In the rows, 128 means zero.
Each named move below is a turn or a mirror, shown by a few rows before and after it. Which moves, in which order, take the first row of each later pair to the second? The first pair is answered.
move J_215:
[176  74 113 104 163 103 133  82 143 110  89 111 128 126 129 104 146 126
 132 165 117 102 135 126 118  96 100 122  84 152 135 115 148 116 116 124
 150 169 147 141 162 150 138 147 114  98 116] |-> [155  81 120  79 151 105 133  76 137 112  97 112 125 106 119 102 140 131
 126 157 127  99 138 115 118 105 103 112  76 146 138 113 157 116 114 121
 148 173 135 165 159 153 123 145 108 106 126]
[138 151  93 130 151 144 143 109 136 108 156 152 119 108 126 164 112 126
 107 128 110 115 126 131 115 107  89 138 101 104 133  78 127  91 105 111
 124 110 144 103 163 148 134 132 168 100 128] |-> [116 155 104 104 140 151 137 103 132 115 166 146 119  92 113 158 103 130
  98 119 123 110 128 119 119 121 101 131  90 100 137  82 137  92  98 115
 124 114 137 134 156 145 116 127 160 108 141]
[118 134 100 152 139  93 104 148 132 145 148 122 169 114 163  98 135 113
 166 136 137  87 124 158  91 106  97 125 108 115 114 114 137 108 155 117
 118 136 130  97 132 140 158 125 107 122 124] |-> [ 92 140 108 118 122  95  97 137 128 160 157 112 169  93 136  91 127 117
 154 123 148  86 127 142  99 124 105 113  89 102 125 112 156 118 150 120
 123 146 124 141 129 136 132 114 102 138 146]
move J_466:
[131 104 127 143 102 118 140 139 137 122 150 117 121  89 117 108 130 143
 137 104 129 109 114 128  98 150 160 106 115 144 115 156 133 135 166 152
 159 121 116 159  97 119  86 105 113 154 143] |-> [142 130 115 135 120 150 144 137 148 107 166 150 114  87 114 153 130 158
 105 101 103 117 131 129  85 143 149 136 111 114 123 118 133  99 136 165
 140  90 132 139 114 133  92 113 150 122 138]
[173 122 117 185 133 121 110 162 154 118 104 149 128 168 168 157 100 141
 133 136  91 155 150 140 117 116 156 184 157 153 135 126 117 105 160 160
 126  80 138  69 126 131 192 137 144 127  99] |-> [160 107 131 193 119  96 115 160 141 125  88 120 137 175 167 118 103 124
 164 141 116 147 136 141 132 127 165 156 159 177 131 165 115 135 186 155
 148 105 122  89 108 121 186 130 111 152 105]
[104 122 118  85 133 127 103 123 102 132 117 123 130 112 108 110 145 141
 122 141 147 126 113 106 150 137 132  95 125 113 126 148 141 142 104 124
 141 180 127 149 124 125  76 143 131 131 153] |-> [113 139 112  77 138 139 101 124 107 123 125 139 122 108 102 135 143 150
  99 142 128 130 123 108 148 131 129 112 125 100 131 127 146 123  88 127
 125 157 136 132 139 137  79 144 152 117 150]
move J_487:
[129 129 105  89 138 113 102 114 107 153 101 109 136 109 167 113 169 119
 125 132 110 112 116 136 142 141  85 130  74 139 140  95 115 148 130 137
 110 144 104 106 111 183  82 129 135 118 131] |-> [120 119 145 103 103 110 108 117 115 168 106  85 128 107 164  96 134 120
 123 106 109 118 125 122 133 156 124 116  74 154 152 109 111 164 154 148
 126 123 103 138 101 153  93 115 114 142 122]
[144 109 116 124 151 157 106 139 123 118  88 171 151 131  93 123 208 173
 103 190 137 149 128 164 152 114 162 148 189 111 114 161 127 147 117 126
 118 138 113 114 116 149 129 155 132 132 125] |-> [113 107 126 115 126 142 100 136 106 133  96 153 158 110  85  92 195 164
 128 178 159 130 118 152 156 127 168 127 170 108 108 173 137 162 136 123
 127 163  96 153 101 137 121 135 101 152 149]
[119 141 115 179 109 103 136 147 205 133 149 113 123 128 153 123 119 120
 141 105  75 140 147 121  76 113 150 118  86 112 132 109  92 117 169 127
 127 108 122 102 131 129 182 104 154 137 130] |-> [127 150  79 164 144 100 122 137 193 119 145 132 133 122 159 130 147 119
 150 128  79 131 134 137  77 105 121 122  86  99 122 103 101 114 145 118
 116 135 124  81 133 147 169 111 171 120 141]

Between the rows of a pair lie two moves.
[ 74 139 129  66 173 125 136  88  91 133 121 142  95 134 123  98 161 111
 130 133 154 122  93  82 124 101 103 117  98  77 121 121  97 171 134 114
 145 195 133 143 104 141  91 133 154 119 120] |-> [ 62 133 174  81 134 127 144  97  96 151 132 127  83 122 113  89 124 116
 115  94 152 132 110  63 111 118 141 112  97  85 129 126  91 182 155 134
 152 159 126 176 103 116 108 117 138 138 108]	J_466 J_487
[140  83 156 148 150 126 135 145 138 117  79 114 109 191 140  97 183 119
 127 173 126 156 118 151 156 140 170 109 199 171 113 176 113 158 140 130
 142 145 119  81 128 133 130 146  97 142  79] |-> [117  88 141 129 143 110 128 140 119 133  88 110 126 174 135  74 184 108
 146 177 153 132 104 149 164 138 147  91 179 158 106 182 129 166 145 111
 144 186 103  99 115 133 116 140  79 148 107]	J_487 J_487
[163  89 132 131 141 149  96 123  72 125  71  55  92 166  89  82 202  97
 156 140 146 118  65  92 178 147 136  78 141 138 193 154  98 130 144 112
 115 155  80 116 140 155 114 130 144 139 158] |-> [180  83 141 153 141 172 109 135  91 117  64  59  76 181  89 108 194 104
 136 135 121 142  84  94 170 148 150 101 157 151 199 148  82 123 136 128
 112 114  97 103 152 151 128 137 163 134 137]	J_487 J_487
[139 126 135 158 143 112 138 132 127  97 127 141 121 154 151 147 142 111
 161 126  97 145  98 159 110 109 106 144 127 148 117 129 128 113 107 124
 129 108 128 124 144 161 134 132 151 102 104] |-> [ 95 120 161 111 109 105 126 123 108 116 132 113 120 127 122 118 127 118
 157 111 128 132  92 132 124 134 123 109 106 150 120 152 152 140 116 120
 147 134 110 185 121 147  93 117 120 136 137]	J_466 J_215
[102 102 156  79 123 159 116 130 135 136 117 119 130 130  80 129 148 166
 114 139 102 129 141  89 122 161 138 134 155 109 128 148 118 123  94 155
 136 107 138 152 138 116  89 133 166 123 135] |-> [134  79 155 136 131 125 123 145 131 137  93 105 137 169 110  97 164 146
 161 161 109 135 115 114 129 150 135 122 177 143 112 177  96 137 127 149
 150 125 135 115 133 112 117 133 143 130 113]	J_215 J_466
[149 123 137 139 156 119 165 116 120 114  85 106 111 184 141 116 146 119
 124 159 127 147 103 125 140 113 130 108 135 184 136 172 110 151 156 126
 155 139 134 102 137 111 109 147 144 141 118] |-> [140 130 152 109 145 141 161 111 125 116  90 102  96 175 119 134 134 136
  93 147 118 151 118 109 141 130 152 107 127 184 146 171 119 149 135 138
 160 121 139 124 142 104  93 151 152 144 118]	J_215 J_487
[120 111 121 102 135 137 100 132 130 138 115 146 151 116 113  98 175 159
 133 147 150 127 134 136 128 137 151 118 160 129 117 157 166 165 140 136
 120 149  95 169 101 138 108 133 110 155 159] |-> [141  98 117 143 139 126 107 143 134 132 107 144 155 130 137  91 177 149
 156 157 142 130 131 156 125 126 148 123 173 142 115 160 147 168 156 133
 119 142  99 147 104 139 138 132 105 153 138]	J_215 J_487
[139 130 105 128 109  96 148 126 136 132 174 139 133 120 154 145  80  86
 151 105 132 100  96 119 112  94  76 143  44  68 147  98 129 100 128 120
 136 141 124 124 118 141 136  83 104 100 141] |-> [146 119 142 152  79  98 160 137 149 137 168 123 121 138 159 143  58  90
 147  78 114 119 108 109 110 103 124 148  63 105 155 116 112 115 149 140
 148 109 125 130 120 116 159  79  98 123 111]	J_466 J_487
[157 156 113 148 141 140 105 150 120 121 133 159  99 127 172 146 120 131
 151 131  90 158 137 149 122 121 108 154 150  67 122  89  98 124 141 176
 104 108 140  98 125 129 107 105 110 112 110] |-> [109 150 144  99 105 133  95 140 104 145 136 136 100  98 137 112 111 132
 152 116 127 137 130 122 139 146 125 120 125  70 122 110 123 149 155 175
 120 132 118 161 103 113  68  89  82 143 142]	J_215 J_466
[102 146  59 114 165 135  94  73 118 119 154 149 176 112 120  99 162 122
 121 154 155  84 133 124 154 149  82 177  69 114  91 154 120 146  63 116
 133 164 106  90 131 169  82 156 119 110 150] |-> [ 91 161  99 113 121 177 104  84 146 129 188 159 150  89 110 138  98 148
  67  91 120 109 180  95 125 162 133 202  62 103 116 121 114 126  62 148
 127  82 120 121 140 149 112 140 134 110 125]	J_487 J_466
[154 160 165  91 129 112 134 140  95 156 132 110 120 104 121 128  92 165
 127 121 124 138 136 145 122 151 120 126 139 137 159  91  69 136 126 144
 103 103 119 104 169 104  87 142 114  92 106] |-> [147 152 153  86 138  91 126 134  82 158 128 102 129 103 121 108 105 161
 151 139 146 123 121 152 136 149 106 111 133 142 150 108  75 147 136 129
 108 137 110 110 160 109  71 140 101  98 119]	J_487 J_466
[156 118 157 138 114 144 156 112 135 129  97  95  78 166 135 155  82 133
 108 108 100 146 114  98 137 141 144 132 125 177 163 131  98 123 128 144
 136  71 157 116 166  85 134 143 165 116 102] |-> [122 142 108  58 149 141 125  81 105 128 113 116  95 129 111 159 121 139
 108 140 140 108  99  94 154 138  84 114  91 123 154 115 135 118  81 108
 124 144 143 128 159 124  75 149 184  98 158]	J_487 J_215
[143 134 132 157 134 127 136 138 114 128 121 140 140 141 139 122 114 121
 144 124 116 132 123 150 117 120 124 134 147 126 135 127 104 146 138 136
 125 111 148 107 142 118 165 109 144 107 122] |-> [122 128 126 140 121 111 131 132 100 141 129 133 150 126 132 100 113 119
 161 122 143 116 111 146 120 118 113 116 128 119 133 139 116 152 150 128
 131 138 132 125 136 121 156 103 124 121 144]	J_487 J_487
[146 135 136 153 139 127 132 124 134 128 115 145 143 137 152 138 135 133
 126 121 106 117 136 145 120 120 131 147 135 125 130 139 108 109 148 136
 117 110 136  89 136 136 135 128 131 131 104] |-> [118 136 141 137 117 102 131 116 123 140 122 135 156 117 146 105 127 122
 148 114 131  96 131 136 125 126 131 125 113 114 125 155 115 125 163 128
 122 142 120 123 119 128 126 111 102 150 123]	J_487 J_487
